(in the rows, 128 means zero)
Families of rows that turns and mirrors carry onto each other, the same ones carrying the whole set onto itself: the rest of each named row's family, in list order
6 families of 6 rows
Z327: [161 130 141 162 108 129 132 126 117 118 149]
Z644: [153 128 156 151  97 129 139 120 115 122 141]
Z290: [160 108 143 145 104 114 139 144 122 111 135]
Z982: [126 123 110 104 134  93  83  91 109 139 112]
Z523: [120  96 134 104 151 107  97  92 138 148 101]
Z503: [124 117 124 108 160 108  85  81 119 154 113]
Z464: [133 122 114 107 155 107  87 105 153 141 112]
Z720: [132 120 101 102 124 105  89 120 107 127 104]
Z350: [124 123 103  99 154 100  95 106  98 149 125]
Z882: [148 125 151 154 123 151 152 114 133 141 146]
Z643: [148 123 129 161 119 147 148 103 138 130 146]
Z431: [125 125 140  94 138  98  85 110 101 156 114]
Z943: [157 106 132 155 122 110 136 121 152 105 138]
Z120: [154 124 136 163 107 123 138  98 141 113 143]
Z527: [124 125 122  96 162 104  96 114 101 161 128]
Z337: [126 125 134 101 156  96  84  89 130 155 116]
Z212: [131 116 147  99 135 124  91 104 103 177 111]
Z121: [155 110 163 145 128 117 139 138 148 125 143]
Z907: [125 123 109 104 164 100  96 100 116 157 129]
Z896: [156 126 168 153 121 131 141 108 149 133 145]
Z402: [154 115 178 139 138 133 150 115 130 131 133]
Z844: [171 124 139 152 105 110 134 126 103 129 149]
Z494: [162 127 135 166 122 127 132 109 140 117 149]
Z764: [121  93 116 102 129 102 100  97 108 136  94]
Z718: [119  98 145  93 140 112  97 112 111 154  99]
Z803: [132 113 123 111 149 118  91  77 137 167 115]
Z884: [159 130 157 160 126 136 131 127 137 131 155]
Z213: [146 123 136 156 108 147 149 117 119 131 144]
Z747: [169 121 124 161 126 108 133  98 142 122 153]
Z17: [155 110 136 154 134 119 149  85 146 108 130]
Z638: [153 113 144 143 107 123 149 113  99 108 124]
Z122: [134 124 144  91 144 115  87 134 121 154 111]
Z579: [122 121 141 100 152 114  86  97  98 163 113]
Z250: [133 114 107 111 116 114  92  86  98 153 104]
Z435: [170 128 165 149 137 118 134 126 136 147 156]
Z997: [124 117 114 106 141 106  87  89  94 146 108]

Which other rows belong to the same family as Z764? Z290, Z523, Z943, Z121, Z718
Which other rows belong to the same family as Z844? Z212, Z803, Z747, Z250, Z435
Which other rows belong to the same family as Z982? Z644, Z431, Z120, Z337, Z896
Which other rows belong to the same family as Z122? Z464, Z720, Z402, Z17, Z638

Families of rows that turns and mirrors carry onto each other, the same ones carrying the whole set onto itself: the rest of each named row's family, in list order
3 families of 6 rows
Z187: [112 164 137 140 138 124 127 118 140  89 123 112 150 132 120 106 118 120
 105 151 125 105  99 120 136 148 103 128 126 143 129 118  69  99 147]
Z950: [130 124 110 106 137 127 146 126 120 129 155 116 127 129 105 131 139 149
 114 123 155 136 121 163 134 138 137 152 176 134  86 149 128 168  85]
Z699: [126 122 116 111 135 134 151 112 128 129 148  99 121 129  96 176 132 123
 120 121 154 181 109 117 153 115 141 108 124 143  96 112 129 151  98]
Z399: [115 116 154 133 129  80 101 122 165 125 149 123  85 120 135 135 104 112
 120 144 117  99  94 144 149 139 117 130 110 174 130 128 113  92 139]
Z127: [ 92 115 107 104 137 121 157 110 126 146 151 102 131 111 109 156 138 122
 139 120 131 165  87 125 151  92 146 132 113 148 106 132 109 130 108]
Z895: [120  90 124 127 125 124 103 106 140 135 129 180 101 115 144 127 127 130
 113  99 149 119 117 156 115 134 133 177 125 124 136 157 160 126 135]
Z80: [143 159 116 132 139 152 132 109 130 126 113 106 128 136 115 170 137 111
 103 146 129 156 138 111 128 147 116 110 104 107 114  90 109 135 138]
Z635: [106 125 107 115 127 132 143 111 123 122 137 130 129 127  88 142 134 134
 130  88 162 186  85 115 134  92 147 139 116 143 119 129 127 111 113]
Z756: [141 129 161 133 129 102 104 119 157 134 149 137  57 132 131 142 112 122
 116 160 133 108 108 129 138 169 127 147 129 164 132 136 121 115 114]
Z553: [128 133  90 114 122 107 135 118 113 120 133 135 122 128 102 106 128 159
 105  83 158 133 114 186 117 112 126 151 148 120  90 150 139 134 103]
Z196: [111 115 108 102 131 106 142 115 121 130 149 108 143 121 113 105 120 142
 109 110 145 117 113 192 136 116 124 151 151 148  83 159 106 153 108]
Z34: [117 140 101 120 142 132 136  96 121 124 102 106 150 122 131 162 131  98
 102 125 115 131 122 137 136 116 123 102  87 108 107  91 101 127 146]
Z557: [127 161 131 145 125 133 113 112 135  75 106 151 135 138 113 104 113 130
  96 119 155 117 100 111 114 143 110 138 122 133 144 123  99  88 146]
Z918: [135 137 138 139 118  78  92 129 155 117 138 145  66 134 114 117 114 131
 118 112 133 117  92 151 130 138 121 142 122 159 134 129 137  72 127]
Z543: [149 163 148 137 133 129 111 122 148  88 126 116 117 150 104 134 103 117
  92 161 152 111 121 116 123 165 108 126 128 150 121 115  84 112 138]
Z536: [134 155  91 130 132 125 119 109 125 116  97 130 118 132 111 160 133 115
 105 103 128 145 119 130 115 114 128 111  88  97 117  89 131  94 142]
Z175: [110  92 128 123 131 119 115 101 139 152 136 151 112 104 167 125 127 122
 112 132 118  93 127 172 131 146 117 168 122 129 124 155 131 146 140]
Z909: [142  93 138 115 133 124 105 107 135 145 138 151  97 129 143 141 126 118
 101 128 146 106 137 173 132 164 136 163 144 138 114 147 143 168 111]

Which other rows belong to the same family as Z756? Z950, Z699, Z80, Z543, Z909
Which other rows belong to the same family as Z196? Z187, Z399, Z127, Z34, Z175

Families of rows that turns and mirrors carry onto each other, the same ones carrying the whole set onto itself: the rest of each named row's family, in list order
5 families of 8 rows
Z754: [118 122 123 115 130 142 135 102 108 122 126 121  82 144 137 115 151 149
 117 107 157 129 124 141  92 181]
Z585: [125 139 122 121 127 124 147 102 120 125 135 125  84 144 156 104 162 147
 108 107 156 117 127 155  88 160]
Z878: [102  95 129 127 154 133 138 138 116 101 126 102 127 110 111  94 141 131
 145 109 138 113 122 141 142 158]
Z725: [131 111 140 134  83 175 141 129 136 168 109 143 159 156 140 103 142  97
 140 137 171 152 113 107 138 134]
Z666: [110 101 113 125 128 118 110 162 133 131 121  89 152 101 138  97 143 138
  89 118 141 105 119 117 121 160]
Z167: [115 117 156 114 116 187 134 143 125 172 150 135 127 147 138 104 163  94
 119  94 158 153  87 103 137 167]
Z427: [108 117 118 104 108 173 124 129 128 117 167 129 114 136 121  95 156 164
 137 110 119 101 147 138 119 164]
Z789: [105 120 122  92 107 164 140 122 132 123 165 114 118 139 113  94 160 162
 135 107 125  92 145 140 119 167]
Z590: [111 106 114 126 126 115 111 163 137 132 122  89 153 101 144  97 147 138
  89 119 141 101 120 119 121 155]
Z152: [129 111 142 122  84 166 159 126 142 173 108 127 165 159 133 100 146  96
 140 134 180 144 112 108 140 140]
Z225: [125 151 127  95  95 154 149  95 145 172  90 112 140 129 143  91 124  81
 119 121 154 147 112 133  99 157]
Z414: [124 132 119 128 127 139 128 106 110 118 132 134  80 141 153 108 154 150
 111 110 151 130 127 146  90 164]
Z203: [129 121 139  91  87 112 138 116 112 165 132 121 143  92 119 128 161 123
 116 131 129 172 116 112 148 124]
Z234: [130 124 139  91  87 108 140 116 114 168 134 122 143  92 124 124 164 120
 114 130 129 168 117 115 148 120]
Z82: [136 122 138 139  81 164 147 132 144 170 115 147 160 154 154  95 147  95
 136 137 171 145 114 116 137 120]
Z326: [109 100 124 145 152 136 122 146 114  97 132 124 121 105 131  92 139 131
 141 113 126 119 124 145 138 141]
Z730: [131 124 138  95  86 110 134 116 112 165 136 127 142  90 126 125 162 123
 116 133 128 171 119 117 147 118]
Z314: [125 139 156 115 112 159 154 143 142 178 161 135 129 144 160  89 179  90
 107  93 159 137  90 123 133 141]
Z3: [158 117 143 108  82 166 136 125 142 182 106 115 156 107 113 131 148 121
 115  89 139 162 116 123 152 156]
Z530: [130 160 123 107  91 151 144  99 150 170  96 126 136 127 160  86 124  81
 116 123 148 147 116 139  98 142]
Z874: [162 123 138 126  79 168 123 130 142 178 113 137 152 104 133 128 146 122
 112  93 129 168 119 128 150 138]
Z584: [123 130 154 127 111 176 129 149 130 171 158 151 125 142 160  95 167  93
 112  96 150 150  89 114 133 146]
Z814: [112 129 120  98 105 154 145 125 140 124 171 117 120 135 128  87 165 160
 131 106 126  88 147 150 117 153]
Z658: [133 122 140 126  81 155 164 126 149 174 115 132 164 156 147  93 152  95
 134 134 177 138 115 117 139 124]
Z938: [123 143 124 101  95 168 133  99 137 167  86 122 135 130 140  97 114  83
 123 124 146 157 111 127 102 165]
Z302: [117 126 160 100 115 168 158 139 138 180 151 117 134 148 139  96 176  90
 114  91 166 138  88 113 136 164]
Z822: [127 152 121 115  91 166 127 103 139 166  95 135 133 127 156  92 115  84
 119 126 142 156 113 133  99 147]
Z693: [112 128 116 109 105 162 129 129 135 119 173 133 113 134 135  89 160 161
 134 109 118  96 150 146 117 149]
Z578: [167 137 138 123  78 148 139 128 156 184 120 131 156 102 144 119 157 120
 106  91 133 155 119 140 148 125]
Z484: [111 105 111 131 128 118 106 163 133 130 123  95 150  98 146  94 144 140
  87 121 139 103 120 119 120 151]
Z61: [107 106 130 125 153 112 156 135 129 106 132  95 129 109 121  86 152 129
 139 109 142  99 123 154 139 144]
Z461: [129 120 138  94  87 114 133 117 109 164 133 126 141  91 123 127 160 123
 116 132 127 174 118 113 149 124]
Z804: [111 101 112 129 128 122 104 164 132 129 121  94 149 100 141  97 143 140
  90 118 140 107 120 117 122 156]
Z223: [129 117 130 108 126 168 134 107 119 104 131 135 131 142 119 101 144 105
 117 122 118 109 176 111 144 175]
Z85: [120 130 126 108 129 127 151  98 118 125 128 113  86 146 140 110 161 147
 112 105 163 118 125 148  92 175]
Z766: [162 130 142 106  81 146 155 122 156 186 112 110 161 107 125 123 161 118
 110  87 142 149 117 136 151 142]
Z996: [136 130 126 123 120 160 130 113 124 104 142 151 128 138 143  92 147 103
 110 124 110 106 180 119 141 151]
Z574: [131 125 134  97 126 148 159 102 132 111 132 118 138 143 121  94 156 102
 112 117 126  93 178 117 143 170]
Z506: [138 138 129 111 122 142 154 108 137 109 143 136 136 140 143  84 159 101
 107 120 120  91 180 129 140 148]
Z134: [112 113 127 140 150 117 139 144 126 101 138 117 126 105 142  83 149 129
 136 110 132 106 126 158 137 127]

Which other rows belong to the same family as Z658? Z725, Z427, Z789, Z152, Z82, Z814, Z693
Which other rows belong to the same family as Z461? Z666, Z590, Z203, Z234, Z730, Z484, Z804
Which other rows belong to the same family as Z506? Z167, Z314, Z584, Z302, Z223, Z996, Z574

Families of rows that turns and mirrors carry onto each other, the same ones carrying the whole set onto itself: the rest of each named row's family, in list order
6 families of 6 rows
Z286: [101 155 132 141 114 106 117 131 165 138 132 120 149  70]
Z991: [120 117 115 132 108 148 145 127  85 169 124 169 118 129]
Z805: [ 95 175 148 131 111 115 114 129 118 173 144 160  92 122]
Z172: [117 108 113 124 105 137 128 119  78 169 125 165 122 123]
Z303: [130 123 117 131 107 138 127 126  80 181 126 158 117 133]
Z475: [109 146 119 127 101 101  89 147 113 139 121 116  97  92]
Z259: [ 94 155 148 135 110  99 119 140 160 152 135 112 145  75]
Z159: [ 93 169 140 134 116 120 130 127 114 177 148 164  92 121]
Z795: [128 103 119 138 103 126 136 137 137 139 107 125 167  81]
Z78: [121 121 133 146 112 124 166 122 135 184 139 166 162 116]
Z981: [104 149 142 148 105  98 115 141 161 149 135 110 145  72]
Z675: [119 130 138 145 110 133 157 119 141 190 136 153 166 115]
Z841: [ 95 160 142 134  97 103 119 132 168 145 139 123 144  81]
Z600: [ 88 167 141 132 119 107 115 121 118 191 148 156  98 120]
Z588: [120 121 124 125 102 136 135 131  83 175 123 176 112 130]
Z604: [102 171 136 136 113 108 111 127 113 186 154 148  93 116]
Z662: [ 99 153 119 117 106 108  88 144 115 131 120 128  92  89]
Z490: [ 96 170 139 128 115 115 113 128 114 181 147 160  88 121]
Z596: [ 95 152 117 118 102 113 100 146 109 133 121 133  86  91]
Z664: [140 101 119 144  99 125 132 139 125 143 109 121 166  90]
Z23: [124 122 119 124 109 140 139 125  83 178 124 169 116 135]
Z169: [ 86 171 147 131 115 109 124 119 115 181 160 159 108 117]
Z395: [ 95 141 123 113 105 106  88 144 102 138 114 122  98  87]
Z880: [112 124 137 149 111 126 152 108 148 182 142 162 165 116]
Z599: [118 121 133 154 115 132 169 121 143 175 132 159 164 108]
Z278: [129 122 138 157 107 130 155 121 131 192 142 155 161 114]
Z450: [120 111 111 121 104 143 124 123  88 183 118 162 119 129]
Z785: [ 98 148 121 106  93 114  95 145  99 130 120 127 104  89]
Z296: [127 101 105 137 106 128 138 135 131 141 109 135 167  82]
Z640: [ 99 153 123 119 106 118  84 145 114 128 118 129 100  84]
Z305: [ 92 157 141 141 109 101 121 140 165 133 132 122 131  74]
Z425: [125 100 109 128  93 130 123 134 128 133 103 131 160  89]
Z131: [128 102 119 129  93 133 129 139 127 143 105 120 165  84]
Z818: [121 104 116 139 100 129 137 141 137 131 105 128 159  80]
Z89: [129 120 138 148 113 133 164 122 137 180 138 163 164 111]
Z535: [102 149 139 143 108  99 115 141 162 138 131 119 141  66]

Which other rows belong to the same family as Z169? Z172, Z841, Z880, Z785, Z425
Which other rows belong to the same family as Z588? Z286, Z805, Z78, Z296, Z640
Which other rows belong to the same family as Z600? Z259, Z675, Z395, Z450, Z131
Which other rows belong to the same family as Z991? Z159, Z596, Z599, Z305, Z818

Families of rows that turns and mirrors carry onto each other, the same ones carrying the whole set onto itself: the rest of each named row's family, in list order
4 families of 8 rows
Z282: [135  96 146  81 138 157  85 103 143 124]
Z902: [140 101 156  73 120 145  64 108 128 148]
Z888: [138 111 136  92 115 146 152 117  87 126]
Z702: [131 118 146 141 163 140 108  94 120 151]
Z141: [142 113 159 138 162 133  93 107 120 146]
Z178: [131 100 153  65  84 147  92 118  96 144]
Z518: [125  97 150  73  94 160 119 125  94 120]
Z719: [148 121 165 130 156 124  85  98 108 161]
Z174: [115 108 177 128 137 151  76 108 132 152]
Z393: [110 110 166 103  84 139  89 115  86 171]
Z334: [132 121 130 134 129 129 115  99  69 170]
Z135: [ 97 112 174 126  94 155 108 110  99 161]
Z631: [154 110 133  90 156 147 120 107 124 119]
Z564: [119 111 166 111 119 135  61 106 118 175]
Z47: [147 117 138  78  94 151 131  91  80 137]
Z680: [152 118 129 123 161 125  93  98 102 160]
Z968: [113 110 163 114 149 125  77 100 121 173]
Z198: [120 105 163  77  83 154 125 119 109 132]
Z732: [158 108 140  81 141 133 120 106 132 121]
Z525: [120  99 141  63 100 156 115 118  79 136]
Z850: [117 117 152 152 117 150 120 101  77 156]
Z645: [140 104 166  76 128 151  92 117 142 124]
Z686: [167 116 143  74 138 133 104  90 125 133]
Z913: [165 114 119  82 143 129 113 100 103 140]
Z150: [115 120 150 141 121 138 139 106  84 158]
Z731: [135 100 141  63 140 146  86  98 128 138]
Z445: [ 99 106 170 126  96 136 119 123  87 160]
Z30: [131 111 134  92  93 149 147  99  91 131]
Z911: [127 122 160 135 110 144 110  98  63 164]
Z260: [109 108 166 131 138 134  86  98 136 164]
Z883: [ 99 108 165 115 109 132 104 120  72 172]
Z265: [146 116 117  94 111 133 135 103  71 150]

Which other rows belong to the same family as Z631? Z888, Z702, Z174, Z135, Z198, Z645, Z150
Which other rows belong to the same family as Z518? Z282, Z141, Z732, Z850, Z445, Z30, Z260
Which other rows belong to the same family as Z178? Z902, Z393, Z334, Z564, Z680, Z913, Z265
Which other rows belong to the same family as Z883? Z719, Z47, Z968, Z525, Z686, Z731, Z911

